Each row has a name. Each question is about the rows just above it.

[137 138 183 151 115  78 150 141 100 104  90 109 126 116 150 143 175 150
  84 113 121 150 157 104  84 133 153  87 137  84 154]  j883
[137 138 183 151 115  78 150 141 100 115  90 109 126 106 110 106 175  84
  84 113 106  83 157 104 156 106 153 115 115 137 159]  j553
[160 165 154 162 146 112 110 160 147  71 105  79  89  89  73  85 149 112
 110  82 151 109 106 148 159 160 160 111 163 163 161]  j454
Times [150] occurs in j883: -> 4
How many times does j883 hold [85]? -> 0
Count of [160] in j454: -> 4
Count of [115] in j553: -> 4

[ 93 143 110 122 122]  j529
[ 98 141 114 123 123]  j265
[145 145 108 123 122]  j352
[ 88 146 106 120 122]  j379
[ 85 148 103 118 123]  j703
[138 138 139 124 123]  j791
[ 96 142 112 123 122]  j37
How many times does j352 hold [122]? -> 1
Count of [138] in j791: -> 2

[123 119 133 121]  j864
[147 125  87 123]  j971
[129 129 130 129]  j948
[122 122 124 122]  j330
[124 120 124 120]  j414
Count of [122] in j330: -> 3
Times [129] occurs in j948: -> 3
Count of [120] in j414: -> 2
Times [124] occurs in j414: -> 2
Count of [123] in j330: -> 0
Count of [121] in j414: -> 0

[150 120 128  99 144 144 144  91  99 145 128 159 144 144 103 127] = j253
[ 85  92 141 135  86 119 112 121 130 136 112 139 157 159 156 119] = j876
[ 98 141 141  86  86 119 112 121 130 118 105 133  86 102 141 125] = j21
[150 120 106 165 144 106 150  91  99 106  91 159 150 101 106 127] = j322
Count of [99] in j253: -> 2
Times [143] occurs in j253: -> 0
Times [86] occurs in j21: -> 3
Times [150] occurs in j322: -> 3
Times [107] occurs in j322: -> 0

[136 126 102 135 145 121 101 137 118 142 132 139 158 122 126 103 133 116
 159 127 171 132 126 121 142 131 122] -> j813
[135 143 128 146 135 135 137 139 123 135 136 135 143 140 135 136 129 135
 171 143 177 135 124 119 141 130 143] -> j63
[133 144 140 120 140 127  85 150 139 127 160 138 144 113 140 100 127 117
 133 122 150 139 108 116 157 120 125] -> j802
Count of [101] in j813: -> 1
How many times does j63 hold [136]? -> 2
Times [135] occurs in j63: -> 8
Times [140] occurs in j802: -> 3
Times [160] occurs in j802: -> 1
Count of [128] in j802: -> 0

[ 88  82 102 129 136 144  88 136 132 117 112  88 126]  j513
[107 103 102 135 160 144 118 113 132 117 124  79 126]  j670
[107  82 102 129 136 144 118 113 132 117 112  88 126]  j783
[120 107 102 113 107  89 118 113 107 117 138  79 126]  j346
[111 105 102 129 162 144 118 113 132 117 131  77 126]  j506
How many times does j513 hold [88]? -> 3
How many times does j346 hold [106]? -> 0
Times [110] occurs in j506: -> 0

[105 100 100 101] = j315
[119 134 149 139] = j457
[159 162 143 115] = j68
[142 139 130  94] = j824
[133 173 133 133] = j362
[ 75 100 132 101] = j926
[156 156 159 156] = j96
How many times does j315 hold [99]? -> 0
How many times does j362 hold [133]? -> 3
How many times does j96 hold [156]? -> 3

[184 128 129 128 128 183] : j997
[128 128 183 129 183 128] : j211
[130 129 127 130 127 129] : j916
Times [128] occurs in j211: -> 3
How many times does j916 hold [129]? -> 2
Count of [127] in j916: -> 2

[128 138 104 155 138 138 105 155 155 146]  j444
[135 135 116 141 138 114 127 137 141 155]  j319
[134 123 126 121 117 165 143 113 139 143]  j468
[ 92 141 110 140 137  80 142 163  96 163]  j65
[ 91 140  86 155 121 127 142 159 130 100]  j951
[144 133 134 128 123 153 140 144 144 102]  j19
[117 111 108 161 155 120  89 164 150 139]  j589
[104 122 116 141 151 106  80 164 112 165]  j50
How many times does j468 hold [143]? -> 2
Count of [134] in j19: -> 1

[129 140  99 147 130 147 132 140 147 140 140 166 140 147 147]  j194
[118 144 157  92 141 123 154 143 150 128 109 120 162  90  97]  j58
[130 125 162 111 124 106 119 148  89 112 118  81 149 172  93]  j257
[119 144 152  96 140 126 153 140 128 129 112 125 158  89 103]  j147
[133 117  97 157 120 138 113 108 125 133 143 148  98 139 159]  j861
[120 139 157  95 136 118 145 145 135 123 110 110 159 107  95]  j371
[134 135 136 132 135 134 135 135 135 134 133 134 136 132 133]  j652
[130 135 111 141 135 146 139 115 158 142 138 162 119 102 153]  j229
[120 142 113 100 139 126 150 139 149 129 113 129 129  94 113]  j712
[131 134 120 137 134 141 137 122 149 139 135 151 125 112 145]  j317
How many times does j194 hold [147]? -> 5
How many times does j712 hold [129]? -> 3
How many times does j147 hold [140]? -> 2

[118  96 123 148 118 129 164] -> j443
[134  87 130 124 124 129 167] -> j328
[ 96  96 123  96 123 123 167] -> j724
[130  87 130 124 130 129 167] -> j446
How many times does j724 hold [123]? -> 3
Times [129] occurs in j443: -> 1

[126 125 128 128 128 128 125 125 129 126 129 132 126 126 128 129 128 125
 132 131 125 128 127 128 132 129 128 127] = j39
[102 160 118  93 128 114 129 102 131 139 131 137  84 146 105 125  97 144
 102 118 114 144 115 105 121 108 143 125] = j923
[131 135 124 129 127 139 134 131 130 129 128 116 124 131 129 126 126 121
 135 125 130 125 129 126 127 132 125 127] = j740
[119 106 110 136 148 174 136 148 147 145 146 104 145 115 148 135 145 148
 132 152 134 148 130 131 150 145 131 117] = j354
[131 126 124 129 127 139 134 131 130 136 128 116 124 131 129 120 144 122
 119  95 123 137 124 124  99 124 125 144] = j341
[131 129 129 130 128 128 128 129 126 128 128 126 129 128 129 127 131 128
 127 126 131 128 130 130 126 129 126 129] = j981
[132 134 133 127 132 119 127 132 123 127 128 133 124 131 127 126 131 127
 126 132 128 129 126 132 123 127 128 132] = j970
[131 135 124 129 116 139 131 131 130 131 128 116 116 131 129 126 124 133
 116 127 135 125 124 123 116 122 116 131] = j476
[103 127  99 114 111 169 139 136 151 148 128 104 119 126 123 132  93 146
 110 148 129 130 122 117 147 116 141 113] = j239
[129 131 131 128 129 123 129 125 126 132 129 132 124 129 128 127 127 126
 127 127 127 127 124 124 129 125 130 131] = j262
[128 143 134 120 132 112 129 116 122 129 130 138 112 136 122 124 123 128
 119 118 124 132 119 117 122 120 132 135] = j836
How many times does j354 hold [144]? -> 0
How many times does j476 hold [130]? -> 1
Times [124] occurs in j39: -> 0
How many times does j740 hold [126]? -> 3
How many times does j970 hold [133]? -> 2
How many times does j740 hold [127]? -> 3

[104 126 153 148 131 159 120 132 103 137 124 138 112 162 129 116 122 111
 160 131 103 121 103 105 158 155 115 106 145 132 154] : j452
[155 114 133 146 120 100 128 135 106 147 131 107 142  98 119 108 104 140
 112 130 184 128 128 146 122 121 125 152  96 131 123] : j755
[160 113 123 121 129 110 143  98 115  99 129 111 133  99 128 129 135 142
 102 134 144 102 129 115 117 125 122 166 140 133  79] : j874
[108 145 170 117 130  97 122 125 145 101 130 134 139 139 144 147 118 112
 146  98 101 134 109 122 144 120 153 118 132 116 145] : j841
[123 130 150 123 150 143 111 118 116 124 112 128 125 151 118 128 109 123
 130 128 126 129 123 130 126 127 131 125 141 123 160] : j822
[155 114 133 146 120 100 128 135 106 147 131 107 142  98 119 122 108 154
  97 129 172 114 131 118 111 123 106 170 119 136  85] : j267
[152 122 119 115 118 116 154  89  94 126 131 103 133  99  93 109 127 120
 138 112 121 116 132 104 110 138 125 144 166 131 111] : j592
Count of [123] in j822: -> 5
How many times does j452 hold [103]? -> 3

[121 142 108 166 155 121 154  96 125 123 114 121 107  87 154  88 155  91
  95 127 169 104 118 143 131 143 127 109 121 165 102 121 127 135 123 123
 140 144 130 130 156 102 121 158 144 121 120 118 130 107 120  91] = j247
[142 121 133 134 132 106 131 154  91 170 150  91 118 109 100 109 119 109
 129 135 130 121 134 168 115  90  88 144 112 124 152 115 117 170 126 114
  91 143  91 152 128 129  87 129  85 161 158 131 151 100 140 110] = j349
[100 149 104 149 146 137 142  92 127 138 151 134  88 100 139 104 172  98
 100 149 149 104 141 160 114 117 110 130 131 149  87 132 132 139  99 123
 105 126 100 130 153  89 129 132 118 155  89 132 149 114  99 119] = j590
Times [90] occurs in j349: -> 1
Times [121] occurs in j247: -> 7
How many times does j590 hold [100]? -> 4
How many times does j247 hold [118]? -> 2
How many times does j247 hold [130]? -> 3
Times [91] occurs in j349: -> 4

[146 160 106 160 128 106 106 152 123 146] : j587
[145 107  74 167 144 109 112 165 150 147] : j834
[126 143 143 104 119 154 103 123  95 104] : j658
[132 120 104 117 120 148 132 131 112 123] : j706
How many times does j658 hold [104]? -> 2
Count of [149] in j834: -> 0
Count of [146] in j587: -> 2
How many times does j834 hold [107]? -> 1
Count of [106] in j587: -> 3

[ 85 127 126 132 127 130 115 118 127 129 127 141  85] : j437
[129 127 126 132 127 130 115 118 133 129 118 135 127] : j185
[117 122 124 136  86 127 120 135 124 125  96 172 125] : j228
[140 127 121 146 140 127 140 109 129 121 140  97 140] : j972
Count of [120] in j228: -> 1
Count of [85] in j437: -> 2
Count of [140] in j972: -> 5

